One vector is turned by the same rotation once a step. Each row is the vector after some number of steps, and that number follows the row.
The counts run from 0 to 994.
[-19  11  16  16  -2  -4 -18  10  -5  14  27 -27  15  14  14 -23  27  36
  -4 -11  -3  19   1  -6  17  20  -2  32   8  25  23  -6  21  10 -10  14
  22   9  11  -6  -2   3  14  29  12  34  14   3   9   4  14  14  -6 -29
  29  25 -17   1]  846
[-21  -4   8   9  -8  11  -3  14 -37  -8  26 -23  -1  -3  23   4  23   5
  -7 -29  -3  14   3 -27   1  14   6  37   0  28  14  -2  29  21   2  11
   6 -13   1   2 -11  -9   2  15  20  21  31  11 -17   4  19   6   5 -43
   5  15 -35  32]  917
[-15 -24  -4  13   6  15  -6   7 -28 -11  20 -18 -11  -9  16  -2  38  12
 -15 -27   0  30   5  -7  -1   9  29  24   6  18  21   2   7  21  -5  -8
   6 -14  12  18 -15  -4   6  10  13  20  18  12 -10   7  27  10  28 -33
   7  19 -24  27]  531
[-23   9  18  18   4  -4 -15   1  -9  -3  26 -19  14   9  18 -15  30  25
 -10  -3   6  25   0  -7  19  17  -4  42  -1  27  14  -7  16  16 -11   3
   9  -5   5  21 -16   4   7  20   2  21  17  -5  10   8  19  16   8 -30
  34  30 -31   8]  640
[-12  11   6  28  13 -10 -11   3 -12  -5  13 -10  12  10  16  -2  28  23
 -10  -9  -3  26   5  -1   4  37  -1  35   6  23  33  12  14  12  -1  -2
  10   0  11  27 -27   6   3  20   5   9   7  -8   5  -7  25  17  12 -16
  34  29 -33   8]  229
[-23  -8  18   2  -4   6  -1  24 -25  12  29 -21  -6   0  16  -8  26  12
   4 -24  -3  16  -1 -24  16  13  10  27   1  22  26 -14  25  20   1  11
   3 -15  -7   7   0  -3   7  16  18  23  30   7 -11  12  11   5 -12 -41
   4  16 -28  32]  91
[-20 -10   7  14 -15  19   3  12 -24   3  31 -25  -3  -1   8 -20  30  10
 -10 -22  -4  16  -1 -12  20  10  24  21   9  26  18  -3  20  16  10  23
  16   0  13  -2  15  -8  13  14  36  23  16  18  -9  -1  16   2  -2 -37
   2  14 -19  36]  504
[ -4  -3 -10  31  -1   3   2  13 -29   5   5 -22  -1   5  17   5  29   9
 -18 -26 -19  15  14 -13   3  26  15  31  12  22  23  30  29  15  13  15
   8  15  17 -10 -16   3   7  15  25  21  12   6   6 -14  16  12   8 -22
  16  12 -26  25]  301
[  3  17   6  14  -4  -9  -3  38  -3   7   4  -4  -9  -4   2  -9  19  20
   3 -23  -1  -3  -9  -1   6  52   8  12  16  38  37 -11  20  22  25  32
  23   4  -2   5   3   6  10  -7  22  -6  15   0  12 -11  -5   0 -37   5
  14   4   4  25]  650
[-19   3   5  10  -8   1   4   7 -19   0  16 -29  -2   1  10 -13  34  18
 -20 -18 -17  16  18 -10  25  21  17  33   9  15  18  17  28  10  25  29
  16  14  17 -10   1  -1  10   3  20  28   2   8  13  -8  17  10  -9 -25
  20  16 -17  33]  610
[ -3  11 -13  20   8  11  -1  -2  -3 -28   3 -23   7 -15   9 -16  42  37
 -24 -29   4  16  20   0  -4  30  19  29  11  34   8   1   1  20   3  18
  27   6  23  -2   0   6  14  -4  10  19  -9  -5   5 -13  14  13  14 -10
  37   5  15   6]  177
[-10 -16   4  15   7   8   0  16 -11   1   0 -22 -19 -14  10 -24  51  21
 -17 -21   7  28   9 -11  25  12  48  25   7  24  13   9   4  20  12  11
   7   0   7   5  -3  13   1  -4  -8  24  10  -2  19   8  12   7  13  -7
  39  -1   2  26]  249
[ -9  17   8  17   0 -11 -16  10  -3  -6   7 -21  15  -3  12 -17  25  36
 -16  -9   6  13  15   4  16  42  -8  30  15  34  17   5  16  18  11  35
  27  19  11  -8 -11  14  10  -4  10  15  13 -10  23   6  17   5  -8  -4
  40   6   1  -1]  822
[-18  -9  10   8 -18  11  -3  25 -26   5  19 -25  -9  -6  11 -13  26   9
  -7 -25   2   1   3 -14  19  19  13  24   7  37  10  -6  23  22  14  34
  17  12   7 -23   5   1  10  -1  26  29  34   7   8  12   4  -4 -16 -29
  12  -5   0  30]  478
[ -1   1  -8  14  -7   5  17  23 -30  -8   9 -10 -15  -9  16  11  24  -3
 -10 -39 -11   2   9 -22  -3  30  19  29   7  29  28   1  29  18  27  20
   5  -7  -3   1  -7  -3   3  -4  24   3  18   6 -11 -10  10   5 -10 -19
  -1   5 -16  44]  785
[  1 -15   5   2  10  -1 -19  40 -10  10  18  -9 -20 -21  12  -2  25  28
  18 -34  18   9 -13   0 -11  45  14   6  14  35  32 -31   3  28  -6   9
  21 -17  -6   3  -2   6   5  -6   8   3  35  -5  -2  23   2  -2 -12 -10
   8   5  15   6]  214
[ -8 -12   7  15  12  -2  -2  15 -17  13  10 -16 -11   2  21  -4  38  20
 -11 -18  -4  34   2 -11  19  13  26  29   2  12  29  12  20  13  -1  -5
  -6  -8  -6  16 -24   5  -3  12 -10  26  17  -2  10  10  22  19  11 -25
  29  21 -28  23]  533
[  4 -22 -12  18   3   4   2  27 -26  14  18  -9 -21   0  11   4  30  13
   1 -33 -16  18 -10  -1  -3  31  31  13  16  17  41  16  24  12  18   6
  12 -11   8   9  -2  -5  12  11  26  11   8  14 -10 -11  16   5   1 -14
 -10  17 -24  30]  604
[-13 -19  11  -9  -3  -1  -1  30 -12  14  33 -17 -24  -5  11 -16  22  28
  14 -20  -7  15  -5  -4  12  32  20   3  14  11  47  -9  17   7  12  21
  19 -18   2   8   9  -6  12  -4  28  20  17  10  -7   8  14   0 -21 -25
  -1  22  -5  25]  912
[  2 -11  -9  31  16   9  -9  18 -14  -1  -1 -18  -3 -14  14  -2  49  18
 -15 -31   2  27   3 -12   1  13  34  27   3  31  14   4  10  24 -11 -10
  -5  -6   4  13 -22  11  -3  18 -15  23  16  -6   8   0  11  24  27 -18
  33  -1 -14  16]  663
[-19  -4   9  12   1  -1   4  10 -35 -12   6 -20  -5 -26  23   3  27   5
 -18 -27  10  10  18 -19  12  27   8  44   3  26   9   6  19  26  15  20
   1  -7  -1   5 -19   6 -10  -7   4  18  29  -5   6  11  17   3   7 -23
  31   2 -14  36]  377
[ -6  18  17   7  -7  -4  -5  33  -1   6  20 -13  -6  15   8 -18  21  25
  11 -21  -5   4 -20 -15  11  39   4  16   4  32  38 -28  21  20   9  18
  23 -18 -11  20  10  -5  12  14  17  -4  16   2  -6  -5   2   2 -38 -17
   7  17 -13  26]  264
[ -2   5   6  17  18  -9 -12  16   0  12   8 -20  -4   0  12 -13  40  44
   1 -15   1  29   3   3   8  32  11  24   9  17  31   5  10  12 -13  -1
  13   0   6  18 -25   9   6  18 -10  24   3 -13  16   4  16  20   8 -13
  42  18  -9  -3]  255
[-17  -3  17   5  -5  -9   5  24 -27   0  11  -6 -21 -13  22   2  23   3
  -7 -24   2   8   1 -19  19  35   9  23   2  24  31  -3  27  21  28  21
   3 -16 -13  18 -10  -2  -8  -7  15  -1  26   0  -2   8  11  -3 -15 -12
  12   9 -21  44]  681
[ -2  21   0  15   8   4 -14  13  -3 -18  22  -9  10   8  10  -5  22  32
   4 -22   1  14  -9  -7 -14  43  -5  21   8  32  32 -25   9  17  -6  -2
  26 -23  10  35  -2  -4  16  16  27  -4   0   0 -20 -17  17   7   1 -22
   8  33 -22  13]  982
[  5 -16  -6   6   3  15 -13  29 -19   3  25 -12 -17  -5  10   2  23  24
  10 -38   1  18 -12   3 -25  39  16   4  14  25  40 -14   9  18  -1   2
  25 -17   3  11   5  -8  13   7  32   5  15  14 -22   1  13   5  -1 -26
 -16  21 -10  12]  498
[ -3 -18 -15  19  -7   6  -2  23 -27 -13   3  -7 -19 -24   6   6  25   7
  -4 -31  16  12  -2   2  -7  49  24  13  18  35  25   7  10  30  28  22
  20  -5  13  10  -3   6   2 -20  27  -2  23   5  -4   2  16  -9  12  -2
   4   0  -2  31]  448
[-11  23  -6  29   0  -1  -2  -5 -17 -31  -1 -14  17  -7  17   1  33  23
 -26 -19   4  18  22  -8  -1  38   0  43   7  33   9   6  17  24   8  20
  14   6  14  13 -16   7   8   6  16   0   2  -8   6 -17  22   9  15 -10
  38  13 -17  18]  203
[  7  11   2  25   3  -7 -16  38 -11   8  13   3 -10  14  11   7  19  14
  11 -21  -2  11 -23  -4  -6  43   3  18  10  33  46 -10  21  23   4  -5
  14 -12  -9  35  -8   4   3  21  16 -15  17  -4  -3  -6   4  11 -10  -4
   4  21 -30  24]  57
[  5  18   9  10  17   4 -16  27   8  -7  11 -19   4  -5  12 -15  30  44
   8 -32  10  10  -9 -10 -14  37   4  19   4  41  23 -34   0  28 -22  -4
  21 -13  -4  16  -5   8  12  16  -6   9   9 -17   0   3  -2  14 -10 -18
  26  10   9  -8]  697
[-12 -12  13   4  -4 -12  -7  35 -20   0  12  -5 -23 -16  16  -8  22  15
  -1 -15  23   8  -4   9  15  46  18  12  19  30  31  -6  14  25  27  33
  18  -8  -6  14  -1   7  -1 -22  19   5  33  -3   9  23   9 -12 -14   4
  14   0   1  29]  35
